(in the rows, 128 means zero)
Each path below is one point turned by a fixed rotation once a step. After each direction that follows a path, write how fast that rotation turns it, in degrees a step (0 if it stays still).
Each turn is a multiple of 5 degrees from 10 to 175, or 0.
Each row of a path follows its step; steps can be skipped.
Rotation 1:
step 1: [126 123 120 123 123 134 134 137 119 131 126 126 125 122 128 126 137 115
 132 122 125 132 129 124 133 123 121 124 130 136 124 131 134]
step 3: [123 129 130 127 124 129 141 132 121 134 129 130 133 133 127 133 125 129
 124 125 119 118 131 130 126 129 118 115 132 129 130 135 138]
step 4: [125 132 121 137 125 129 130 138 123 122 138 132 130 132 114 135 134 135
 123 129 123 131 138 122 127 132 131 127 124 126 132 131 129]
step 5: [123 132 127 124 136 122 134 124 129 131 137 127 135 131 125 130 128 136
 123 126 122 126 124 132 119 140 119 126 120 126 134 128 120]
step 8: [121 131 128 129 128 114 130 118 129 140 122 132 129 122 132 123 125 133
 129 130 135 124 124 126 135 128 128 129 134 140 133 136 129]
step 9: [123 126 128 129 118 126 133 134 128 128 127 120 136 124 124 126 137 131
 134 123 129 134 125 121 138 124 135 135 134 139 119 128 127]
step 10: [124 132 124 131 137 123 119 133 134 134 128 122 133 128 127 121 130 126
 125 123 138 130 129 131 133 133 118 122 132 138 117 129 125]
step 11: [124 122 124 123 126 128 131 135 128 128 125 122 131 130 136 131 129 134
 130 122 122 132 135 135 135 125 120 121 138 136 127 124 141]
step 12: [129 134 125 133 133 134 120 139 126 129 131 120 130 133 124 134 136 130
 123 130 131 134 131 128 127 128 134 113 122 129 126 127 139]
[130 129 128 128 126 125 128 126 127 130 132 128 129 127 131 131 125 125
 128 126 130 133 126 127 129 128 129 131 129 128 128 129 128] | 40
[127 130 127 127 128 130 128 126 125 129 131 128 127 129 126 132 127 130
 128 133 127 126 129 131 127 130 129 131 126 128 128 125 128] | 40
[129 129 131 127 131 127 127 127 128 125 130 129 131 126 128 127 128 130
 124 128 125 131 130 127 127 130 129 126 128 125 129 126 132] | 45
Rotation 2:
step 0: [131 135 128 131 133 124 136 127 128 132 120 122 127 130 125 129 126 136
 134 132 133 130 134 125 113 131 121 138 124 128 132 126 125]
step 3: [129 139 131 130 136 127 130 121 128 133 124 128 131 134 129 130 127 132
 134 118 125 134 133 120 120 138 122 132 132 125 129 131 121]
step 4: [133 126 122 125 134 134 123 131 133 128 134 120 135 133 122 134 140 130
 135 126 136 130 124 125 124 132 129 133 123 118 124 126 131]
step 5: [134 125 137 123 133 125 122 129 130 133 129 127 132 124 129 126 124 125
 131 118 131 129 139 128 120 120 123 124 123 124 120 119 126]
step 6: [128 130 132 125 132 137 126 124 133 133 126 125 130 130 120 133 128 132
 127 118 127 125 129 118 116 137 130 126 132 137 127 133 123]
step 8: [142 126 135 123 128 122 127 130 133 132 123 121 128 130 121 132 122 130
 132 129 133 130 134 128 115 120 123 129 125 129 132 123 128]
step 10: [128 125 130 133 138 123 136 130 130 127 125 125 127 129 129 131 141 137
 123 129 133 125 141 121 123 126 131 135 121 129 123 129 128]
step 11: [133 134 135 128 132 120 130 126 131 125 124 120 128 136 128 133 131 127
 136 123 128 136 130 128 119 126 123 130 135 123 139 122 123]
step 12: [133 128 124 134 132 140 121 130 125 127 133 122 133 136 132 130 130 126
 137 132 138 123 133 126 116 132 130 131 130 127 121 124 127]
[133 126 125 126 129 130 128 127 127 127 127 128 126 126 125 131 129 129
 126 131 131 126 127 127 125 128 129 130 128 131 128 131 129] | 175
[131 129 130 125 127 128 124 129 129 125 128 130 127 130 131 129 129 124
 128 127 129 129 126 127 127 124 130 127 126 128 131 125 129] | 110
Rotation 3:
step 0: [135 131 128 138 124 130 126 132 127 118 129 126 137 121 127 137 125 136
 116 133 126 126 127 121 117 125 121 133 131 132 127 131 133]
step 1: [136 121 131 130 131 132 139 133 128 126 126 130 126 135 115 124 142 134
 133 125 137 124 129 128 124 122 132 125 121 130 125 132 133]
step 3: [130 138 131 136 134 131 129 130 127 117 134 125 120 126 124 131 134 120
 125 121 127 133 129 122 119 126 129 127 136 130 137 138 133]
step 4: [123 126 126 119 133 135 120 125 134 123 116 130 126 135 118 123 130 128
 133 122 129 123 135 126 130 131 139 124 122 132 125 135 130]
step 5: [133 135 133 127 119 119 119 132 118 125 130 117 131 133 128 130 124 122
 127 126 115 124 137 125 126 136 125 127 132 133 125 127 130]
step 7: [130 123 124 124 124 137 118 129 124 127 121 135 130 131 128 127 114 136
 129 133 128 131 124 124 130 138 135 130 132 139 120 127 133]
step 9: [123 132 126 119 125 142 133 132 134 139 121 129 134 125 128 126 130 127
 119 126 140 124 128 130 127 130 131 132 125 130 136 124 137]
step 10: [139 126 125 130 123 137 129 126 131 123 132 132 138 133 130 129 119 124
 127 135 127 131 133 123 118 126 118 131 137 132 120 133 134]
step 11: [130 124 119 126 125 134 137 134 129 132 134 125 121 142 128 127 141 122
 133 126 128 122 132 135 124 119 133 123 128 127 132 130 127]
[131 129 129 129 125 131 129 129 130 125 131 130 130 126 127 125 131 128
 128 130 131 128 125 131 129 129 127 131 127 127 127 128 130] | 45
[128 127 128 126 130 129 126 129 131 129 127 130 130 131 130 130 128 131
 129 127 127 126 127 128 130 130 130 128 126 123 130 128 132] | 145
[124 128 129 129 127 130 125 129 129 126 129 129 126 125 129 129 127 126
 128 127 130 124 124 127 126 130 129 126 127 128 129 130 125] | 80
